One vector is turned by the same rotation once a step. Each row is the vector after some number of steps, and that number follows the row.
The counts run from 0 to 160.
[ 1.65 -0.83  3.59 -0.68 -2.58 -1.09  0.25 -0.10 -2.38 -1.78  1.53 -1.71
 -2.01  0.92 -1.67 -0.77  2.37 -1.51 -0.83  2.48 -1.80  2.70 -0.39 -0.07
 -1.51  0.37 -0.37 -1.26  2.10 -1.65 -0.38 -0.56 -0.57  3.28  2.95  1.27
 -1.09 -1.05 -2.38  0.17  3.13 -0.27 -0.81 -0.06 -0.22 -0.38  1.23 -0.56
  3.26 -1.15 -0.61  0.35  0.24  1.64  0.40] | 156
[ 0.14  0.76 -1.11 -2.84 -0.63  1.16  1.12  1.94  0.49 -1.52 -0.84 -0.63
  0.63 -1.43  0.53 -0.08 -3.41  0.45 -0.05  1.31  2.55  0.31 -2.85  0.58
  1.50  0.25  0.47  0.45  2.47  2.22  1.05 -0.47  1.90  2.97 -3.48  3.28
 -1.20 -1.80  0.93  2.53 -0.70 -0.91  0.00 -0.17 -3.14  0.30 -0.87  0.76
  3.21 -0.08  0.44 -0.97 -0.73  0.53  0.83] | 71
[ 3.19  1.27  1.15  0.92  1.19 -1.38  0.47  3.09  0.15 -1.77  1.52 -3.58
  0.26 -1.82  1.33  0.62 -0.21 -1.41 -1.75 -1.28  0.31 -0.01  0.22 -1.57
 -1.38  1.93 -1.39 -1.23  2.77 -1.72  0.15 -2.16 -0.90  0.30  1.73 -0.13
 -0.04  0.75 -1.50  0.99  0.57  4.09 -1.23  1.22 -1.32 -0.54  0.57  3.79
 -0.25 -2.99 -0.07 -0.73 -0.01 -0.08  0.11] | 41
[ 0.71  1.16  1.29 -2.08  0.17 -1.30  0.86  0.19 -0.40 -0.80  0.40 -3.01
 -1.03  0.37 -0.66  2.47  2.20 -2.02  0.20 -1.71  1.39  1.62  3.51  0.14
 -2.26  2.89 -0.17  0.46  1.85  0.27  1.95  2.31 -1.26 -2.67 -1.23 -0.59
 -0.07  1.67 -2.47 -0.26  0.67 -0.67 -2.27  1.75 -0.53 -0.23 -1.11  0.89
 -1.10  0.60  1.82  2.30 -3.01 -1.63  0.77] | 115
[ 1.32 -0.63  1.10 -0.44  1.45 -2.47  1.56  1.04 -1.70  0.53 -0.85 -4.34
  0.02 -0.96 -0.41  0.27  2.93 -2.94  2.10 -1.02 -0.22  0.60  2.73 -0.61
 -2.24  1.35 -2.19 -0.31 -0.30  0.39  2.33  1.80 -1.66 -2.33  0.66 -0.48
  0.42  2.94 -3.75 -1.47 -0.34  0.88  0.19  0.68  0.79 -0.15  0.00  0.28
 -1.85 -1.17  0.54  1.92 -0.50  0.34 -1.04] | 120
[ 2.81 -1.24  0.74  0.39 -1.50 -1.32 -0.03 -1.23 -2.54 -2.61 -0.21 -1.01
  0.06 -0.14 -2.51 -2.45  2.21 -0.55  1.18  0.31 -2.22 -0.27  1.29 -1.50
  0.11  1.15  1.41 -0.84 -0.44  0.23 -2.01 -2.02 -2.79 -0.36  0.31 -3.25
 -1.74 -0.90 -0.07 -2.58  1.29  0.13 -0.10 -0.06 -0.68  2.30  1.65  1.01
 -2.69 -0.07  2.64 -1.18 -0.58 -0.34  2.40] | 23
[ 1.65  1.01  2.36  0.89 -2.07  0.55  1.95  0.25  0.81 -1.56 -2.66 -1.78
 -0.98 -0.41 -0.34 -1.16 -0.44 -1.21 -2.45 -0.64  3.55 -1.21 -0.76  0.62
 -2.57  1.71 -2.07 -0.64  0.90 -0.43  0.76 -2.46  1.94 -1.11  0.67 -1.76
 -0.14  0.54 -0.31 -0.18 -1.21  0.53 -0.50  1.19 -1.29 -3.02 -0.05  0.01
  3.07  0.80 -0.80  2.74 -1.44  3.65  1.01] | 52
[-1.68  2.80  0.48 -3.11  0.58  1.08  1.60  1.71 -1.21 -1.12 -0.26 -2.41
  1.64  0.55  1.23  0.83  0.44  1.04  1.10  3.09 -1.35 -0.69 -2.49 -1.34
  0.30  1.47 -1.57 -0.90 -0.20  1.40  1.34  0.98 -1.43  1.22  1.37  0.06
 -2.43  0.42  0.75 -0.30  0.63 -0.37  1.04  0.09  1.70  0.54  0.74  2.42
 -0.31  2.59  4.15  0.88 -2.57  1.99  1.23] | 10
[-0.46 -0.85  0.40 -3.25 -0.07 -0.83  2.22  0.51 -2.26  1.29  0.60 -4.33
  0.42 -0.80  0.74 -0.24  0.58  0.04  2.50  2.25 -0.86  1.10  0.21 -1.15
 -2.00 -0.92 -0.48 -0.55  0.69  1.18  2.61  2.55 -1.33  2.43 -0.18  4.17
 -1.31 -0.56 -1.37  1.87  0.43  0.20 -1.08  0.71  1.03  1.69  0.66  0.37
  0.18  0.16  1.49  2.24  1.56 -1.92 -0.71] | 0
[ 1.60  1.00  2.40  0.62 -2.14  0.66  1.45 -1.18  0.81 -2.04 -3.01 -1.54
 -0.82 -0.49 -0.80 -1.18  0.29 -2.00 -2.42 -0.82  3.12 -0.66 -0.35  1.52
 -1.81  2.68 -1.04  0.30  1.03 -0.12  0.91 -1.78  1.88 -0.83 -0.74 -2.14
 -0.32  0.75 -1.78 -0.99 -0.62 -0.16 -0.21  1.04 -1.65 -2.51 -0.03 -1.12
  3.09  0.48 -1.50  2.02 -1.25  2.85  1.63] | 53
[ 0.62 -0.31  0.96 -3.32  1.00 -1.50  0.67  1.65  2.89 -1.36  0.80  0.04
 -0.32 -0.27 -2.12  0.58 -0.19  0.20  0.91 -0.18 -0.11 -0.22  0.30 -2.86
 -0.52 -0.78  0.44 -0.59 -1.35  1.56 -1.82 -2.91 -0.52  0.69  0.45 -1.11
 -1.69 -1.77  1.86 -2.95  1.55  1.44 -2.09  2.13 -2.47  0.04  1.34  3.75
 -1.10 -0.27  1.53 -1.94  2.58  0.08  1.78] | 30
[-1.54 -1.80  1.27 -3.52 -0.21  0.37  0.60 -1.57 -0.07 -1.75 -0.99  0.75
  2.43  0.07 -2.35  1.32  2.76  1.55  2.09  2.09  1.27  1.79 -0.81  1.14
  1.11 -0.54  1.99  1.59  1.49  2.09  0.60 -0.09  1.33  0.88  0.87 -2.85
 -1.87  0.87  0.56 -2.74  1.87 -3.04  2.17 -0.70  0.03 -0.58 -1.48 -0.08
  0.48 -0.14  0.89  0.02 -1.58  2.25 -0.69] | 90
[-1.60 -2.16  1.19 -4.16 -0.44  0.17  0.20 -2.11  0.56 -0.46 -1.71  0.24
  2.60 -0.41 -2.11  1.46  2.03  1.53  2.01  1.50  1.09  2.22 -0.37  0.07
  0.74 -1.17  2.31  1.21  2.07  2.37 -0.20 -0.75  1.92  0.92  1.50 -2.63
 -1.23  0.09  2.92 -2.91  2.17 -1.53  1.85 -0.61  0.51  0.09 -2.33  0.63
  0.53 -0.74  0.90  0.50 -0.86  1.79 -0.69] | 91
[ 0.58 -0.64 -0.11 -2.49  1.97 -2.54  0.95  0.14  0.37  1.08 -0.92 -4.17
 -0.04 -0.07  0.91  1.68  0.86 -3.32  0.61 -1.88 -0.08  0.66  3.02 -1.16
 -2.92  2.09  0.56  0.67  2.22  0.87  1.21  1.05 -0.51 -1.97 -0.64 -0.17
  0.58  2.08 -1.42  0.00  1.31  1.80 -0.66  1.18  0.45  0.62 -2.34  2.04
 -2.24 -1.59  1.92  1.75 -2.11 -0.34  1.63] | 117
[ 0.85 -2.07  3.10 -2.50 -1.46 -2.28 -0.11  0.94  0.47 -0.18  1.69 -2.94
 -1.65  0.85 -0.69 -1.02  0.17 -0.29 -0.77  1.96 -1.53  2.06 -1.05 -1.69
 -2.48 -0.51 -0.73 -1.01  2.19 -0.46 -0.55 -0.31  0.97  3.50  2.52  2.23
 -0.57 -0.98  0.81  0.61  3.61  1.37 -1.15  0.15 -0.08 -0.58  0.23  0.70
  2.89 -0.46 -0.15  0.06  1.06  2.18  1.35] | 154
[ 0.06 -1.31  2.77 -3.09 -0.59 -2.59 -0.71  0.50  0.89 -1.08  1.11 -1.77
 -2.80  1.65 -1.63 -0.74  0.15 -0.63 -0.14  0.80 -1.61  2.23 -0.99 -0.80
 -1.03  0.83  0.34 -0.06  1.36  0.54 -0.62  1.35  1.04  3.54  0.10  1.61
 -0.88 -0.54 -1.95 -0.87  4.33 -0.34 -0.94  0.00 -1.53 -0.84  0.28  0.35
  2.71 -0.71  0.09 -1.73  0.05  3.26  2.84] | 152
[ 2.67  0.27  0.94 -0.24 -1.36 -1.53 -0.02  3.20 -1.41 -2.28  0.96 -1.04
 -2.61  1.47 -1.34 -4.16 -0.42  0.64  1.20  0.36  0.00  0.37 -0.47 -0.54
  0.48  0.84 -1.26 -0.90 -0.55  0.87  0.40  1.26 -0.59  1.52 -2.35  1.16
 -0.78 -1.47 -1.36 -0.49  1.60 -1.95 -1.26 -0.17 -2.59  0.15  1.61  0.59
  0.54  1.00  2.16 -2.71 -1.36  3.45  1.93] | 146
[ 1.07  0.51  1.63 -1.08 -0.44  0.27  0.41 -0.63 -0.48 -0.79 -2.31 -3.51
  0.66 -3.21 -1.97 -3.56 -0.55 -1.64 -0.12 -0.11 -2.15  0.80  1.14 -0.69
  1.56  1.88 -0.90 -1.15 -1.87  0.63  0.93  2.50  0.87  0.26 -3.15  1.25
  0.62 -0.15 -0.94 -1.03  2.18  0.65  0.53  2.73  0.14  1.47  3.78 -1.68
  0.18 -1.43  0.49 -1.01  0.71  0.38  1.67] | 136
[-0.43  0.46 -0.70 -3.06 -0.93  0.86  1.46  2.33  0.63 -1.34  0.80 -1.12
  0.49 -2.13  0.16 -0.09 -2.78  1.87 -0.60  1.74  2.20  1.04 -2.46  0.26
  1.64  0.55  0.12  0.86  2.95  2.14  1.93  0.22  3.15  2.84 -2.55  3.42
 -1.63 -0.55  0.81  2.80 -0.21 -0.87 -0.41  0.16 -2.52 -0.25 -0.75  0.44
  2.51  0.66 -0.07 -0.18 -0.34  0.93 -0.14] | 72
[-0.94  1.33  0.94 -0.77  1.79  0.70  3.60  2.06 -0.63  0.08 -2.22 -0.31
 -0.91 -1.30 -0.78 -1.62  2.94 -3.51  0.87  1.12  0.07 -0.29  2.23 -0.35
 -1.80  1.04 -1.94 -0.69 -2.27  0.16  2.46 -0.15 -0.31 -1.09  0.31 -0.86
 -0.48  2.86 -1.56 -3.09 -0.66 -0.20 -0.39  1.40  0.24 -0.56  0.00 -1.32
 -0.84  0.38  2.49  1.52  1.19  2.65 -0.74] | 125
[-0.47  0.14  3.92 -2.35 -2.03 -0.93 -0.72 -2.32 -0.96 -1.71 -0.37 -3.63
  1.95 -0.68 -1.17 -1.18  1.12  2.06  0.60  1.94 -2.35  0.46 -0.50 -1.88
 -0.70  1.45 -1.10 -1.15 -0.28  0.20  0.38  0.94 -0.99 -0.98  3.01 -1.55
 -1.31  0.05  1.37 -0.45  2.11 -0.15  1.88  1.75  2.56  0.33  2.73  0.72
  0.01  2.33  1.66  1.31 -1.46  0.74  1.39] | 16
[ 0.49  1.89  0.96 -2.01  0.60  1.69  2.10  0.26 -0.39 -0.81 -3.86 -2.04
  0.37 -1.25 -0.96 -0.72  1.70 -3.17 -1.22  0.72 -0.14 -0.68  0.49  0.73
  0.57  2.10 -2.66 -1.23 -2.33  0.92  1.58  1.27  0.50 -0.39 -4.18 -0.23
 -0.32 -0.59 -0.05 -3.41  1.09 -0.36  0.58  2.10  0.00  1.17  2.04 -1.01
  1.14  0.24  0.80  0.90 -1.88  1.52  2.43] | 131
[ 0.64 -1.60 -0.37 -0.85 -0.70 -0.95 -0.44  0.44 -3.72 -1.74 -0.44 -0.25
  1.10  0.83 -0.54 -0.83  1.95  0.87  2.71  1.38  0.81  1.91 -1.29  1.12
  0.38 -0.63  1.17  1.26  3.30  1.69 -0.06 -0.68 -0.41  1.04  1.18 -1.67
 -1.26  0.92  0.07 -0.38  0.17 -2.18  2.58 -3.90 -0.87  0.20 -2.71  0.74
  0.46 -0.69  2.06 -0.54 -3.36  3.20 -1.25] | 85
[ 0.97 -1.05  0.35 -1.39  1.77 -2.70  1.52  1.41  0.12  1.19  0.22 -5.08
  0.55 -1.12  0.70  0.77  1.19 -2.11  0.64 -1.32 -0.14  0.32  2.32 -1.27
 -3.40  1.35 -1.07  0.39  1.54  0.75  2.02  0.59 -0.52 -2.18  0.39  0.12
  0.92  2.70 -1.20 -0.17  0.62  2.40 -0.74  1.59  1.28  0.18 -1.89  2.07
 -2.82 -0.78  1.43  2.36 -1.44 -0.55  0.36] | 118
[ 1.58  0.12  1.51  0.09 -1.29  0.35  1.27 -1.68  1.13 -1.46 -4.12 -1.40
 -0.93 -0.44 -0.76 -0.73 -0.14 -2.49 -2.12 -1.08  2.57 -1.16 -0.41  1.38
 -1.49  2.88 -0.06  0.74  1.19  0.15  0.34 -2.17  2.08 -0.34 -1.84 -2.34
 -0.20  0.38 -1.85 -1.36  0.05  0.01  0.32  1.22 -2.15 -1.40 -0.71 -0.90
  3.15 -0.92 -1.41  1.08 -1.59  2.31  2.96] | 54
[ 1.12 -0.28  1.84 -2.92 -1.37 -2.03  0.71  3.31  1.72 -0.75  1.99 -1.65
 -1.73  2.43 -0.51 -1.70 -2.21  0.91  0.36  2.95 -0.93  0.34 -1.71 -1.80
 -0.94 -0.16 -1.33 -0.72 -0.10  1.60  0.13 -0.03  0.92  2.51 -0.93  2.15
 -1.37 -1.69 -0.54  0.50  2.30 -1.03 -1.09  1.31 -1.64 -1.11  0.10  2.46
  1.61  0.96  0.24 -0.89 -1.14  3.21  2.46] | 149
[-0.03  0.03  3.62 -2.75 -1.43 -0.69 -0.52 -4.20 -1.55 -2.07 -1.64 -1.39
  0.87  0.34 -2.15 -1.38  0.95 -0.88  1.73  1.55 -2.80  0.50  0.55 -1.40
 -0.14  2.31  1.24 -1.55 -0.01  0.21 -1.26  0.31 -1.88 -0.78  1.91 -2.16
 -0.75 -0.74 -0.49 -0.87  2.05 -0.46  1.88  1.25  1.60  1.55  2.39  0.76
  0.51  0.98  1.47  0.47 -1.22  0.00  2.98] | 18
[ 1.21  1.21  2.84 -3.05  0.25 -0.96 -0.86  0.46  0.97 -2.31  0.74 -0.14
 -1.61 -0.78 -3.49  1.62  2.36 -0.53 -0.47 -1.96  1.25  1.98  1.09 -1.00
 -0.34  0.39 -1.22 -1.42 -0.17 -0.41 -1.61 -0.81 -1.26  0.41  0.44 -0.08
 -1.16 -2.42  0.20 -2.36  1.74  1.05 -3.23  2.06 -2.95 -0.13  3.19  1.69
  1.74 -0.42  0.84 -1.77  2.23 -0.65  1.67] | 33
[-0.73 -0.59  0.22 -1.82 -0.83 -0.54  0.06 -0.58 -2.84 -0.73 -0.10 -0.01
  0.40  0.13  0.53 -1.67 -1.37 -0.98  2.07  1.88 -1.14  2.64 -1.07 -0.15
 -0.09  0.31  3.15  1.01  4.76  0.66  0.16 -1.20  0.15  1.80  1.93  0.71
 -0.79  1.31 -0.69  3.67  0.48 -1.25  2.27 -2.48 -0.31  0.91 -3.51  0.44
  0.65 -1.32  2.20  0.22 -1.66  1.12 -0.77] | 81
[ 0.60  0.02  1.58 -1.33 -0.28 -0.03  0.01 -0.69 -1.12 -0.20 -2.76 -3.14
  0.90 -2.39 -1.13 -4.27 -1.91 -2.30  0.86 -0.65 -2.57  0.47  1.06 -1.49
  0.88  0.83 -0.80 -1.74 -1.94  0.41 -0.07  1.55 -0.11  0.18 -3.11  1.84
  0.65 -1.11 -0.35  0.18  1.81  1.44  0.75  2.24  0.29  2.47  3.26 -0.36
  0.69 -2.29  0.76 -1.09  0.41  0.20  2.43] | 137
[-0.39 -2.24  2.33 -2.93 -1.68  0.39  0.55 -1.67 -0.14 -0.91 -0.11 -0.87
  3.60 -1.31 -2.75  0.57  2.92  2.90  0.53  1.78  1.86  2.44  0.90 -0.13
 -0.43 -1.69  0.97  0.20  1.52  0.72  0.38 -1.45  1.84 -0.11  2.67 -1.74
 -1.11 -0.49  4.01 -1.61  1.38 -1.13  1.09  1.08  1.28  0.07 -0.16 -0.43
  0.25  0.39  0.13  2.17 -0.31 -0.09 -2.11] | 93
[ 1.37 -1.58  3.75 -1.07 -2.30 -1.54  0.81  0.99 -1.08 -0.90  2.21 -2.59
 -1.64  0.84 -1.20 -1.53  1.42 -0.31 -1.08  2.86 -1.41  2.67 -0.91 -0.76
 -1.98  0.15 -1.28 -1.55  2.11 -1.33 -0.44 -0.66  0.92  3.15  3.24  2.10
 -1.41 -0.69 -0.64  0.58  2.86  0.74 -1.47  0.28 -0.21 -0.79  0.69 -0.30
  2.98 -0.21 -0.57  0.59  0.88  1.73  0.29] | 155
[ 0.98 -0.57  0.30 -1.02 -0.83  1.73  2.08 -0.73 -1.28 -1.23  0.58 -0.19
  4.06 -1.93 -1.49  0.66  1.54  0.72  0.14  2.49  0.21  1.69  2.63 -0.10
  0.24 -0.34  3.19 -0.58  2.24  0.02  0.62 -1.88 -0.08 -0.19  0.84 -1.71
 -1.79 -1.32  2.48 -0.12  0.28 -0.59 -0.34  2.24  0.65  2.17 -0.99  0.58
 -2.15 -0.50  1.12  2.17 -0.66 -3.92 -1.75] | 98
[ 0.50 -1.07  0.60 -2.60 -1.00  1.66  1.76 -2.11 -1.46 -0.40 -0.92 -0.07
  4.06 -1.22 -1.13  1.55  1.26 -0.24  1.03  2.18  0.06  2.12  1.84  0.01
 -0.19 -1.10  2.76 -0.51  2.17  0.00 -0.34 -2.48 -0.21 -0.01  0.52 -1.80
 -0.88 -2.13  3.30 -0.23  0.53 -0.28  0.45  1.79  1.07  2.51 -1.32  1.17
 -0.69 -1.38  0.80  2.27 -1.01 -3.86 -0.54] | 97
[ 2.25  0.81  0.61  0.35 -1.72 -1.22  1.02  3.69 -1.28 -1.86  1.55 -1.58
 -1.90  0.63 -0.90 -5.40 -1.50  0.98  0.92  0.83 -0.41 -0.01  0.17 -1.55
  0.13  0.90 -1.41 -1.34 -1.15  0.23  0.10  0.17 -0.14  1.24 -2.13  1.75
 -1.50 -0.50 -0.43  0.63  1.33 -0.59 -2.06  0.36 -2.48  0.01  1.23  0.94
 -0.63  1.34  2.68 -1.93 -0.96  3.11  1.08] | 145
[ 1.27 -0.49  0.20 -0.57 -0.38  1.63  2.02 -0.55 -2.02 -2.13  1.15  0.14
  3.66 -2.45 -2.24  0.37  2.34  0.76  0.48  1.24  0.38  2.13  3.17  0.37
  1.20  0.66  3.07 -0.25  2.00  0.03  0.77 -1.10 -0.14 -0.49 -0.29 -2.44
 -1.86 -0.30  1.07 -0.73  0.16 -0.98 -0.75  1.66  0.53  2.26 -0.64 -0.27
 -3.17 -0.92  1.10  0.69 -0.60 -3.52 -1.76] | 99
[ 1.72  2.00  1.81  0.38  2.10 -1.23  0.61  1.89 -0.14 -1.96 -1.63 -0.94
 -0.19 -0.39  1.06  0.34 -1.24 -3.22  0.53 -2.31  0.25 -0.03 -0.64 -0.15
 -0.59  1.55 -1.37 -0.60  0.72 -0.80 -0.21 -1.43 -1.54 -0.33  1.87 -2.25
  0.06  1.47 -4.94  0.18 -0.37  2.04  0.43  0.04 -1.45 -1.46  0.20  3.19
  1.50 -3.95 -0.61 -1.52  0.22  2.17  0.61] | 44
[-1.89  1.22  1.98 -3.65  0.83  0.05 -1.10 -1.58  0.13 -2.04 -1.46 -2.51
  1.18 -0.26 -0.39  0.28  1.76  0.80  0.84  0.77 -2.27 -0.04 -1.85 -0.71
  1.45  2.34  0.00 -0.26  0.31  1.47  0.52  2.52 -0.92  1.05  0.87 -1.75
 -1.30  0.88  0.35 -2.27  2.93 -0.27  2.08  0.20  1.59  0.47  1.63  0.71
 -0.17  0.83  3.21 -0.72 -2.13  2.68  2.73] | 13
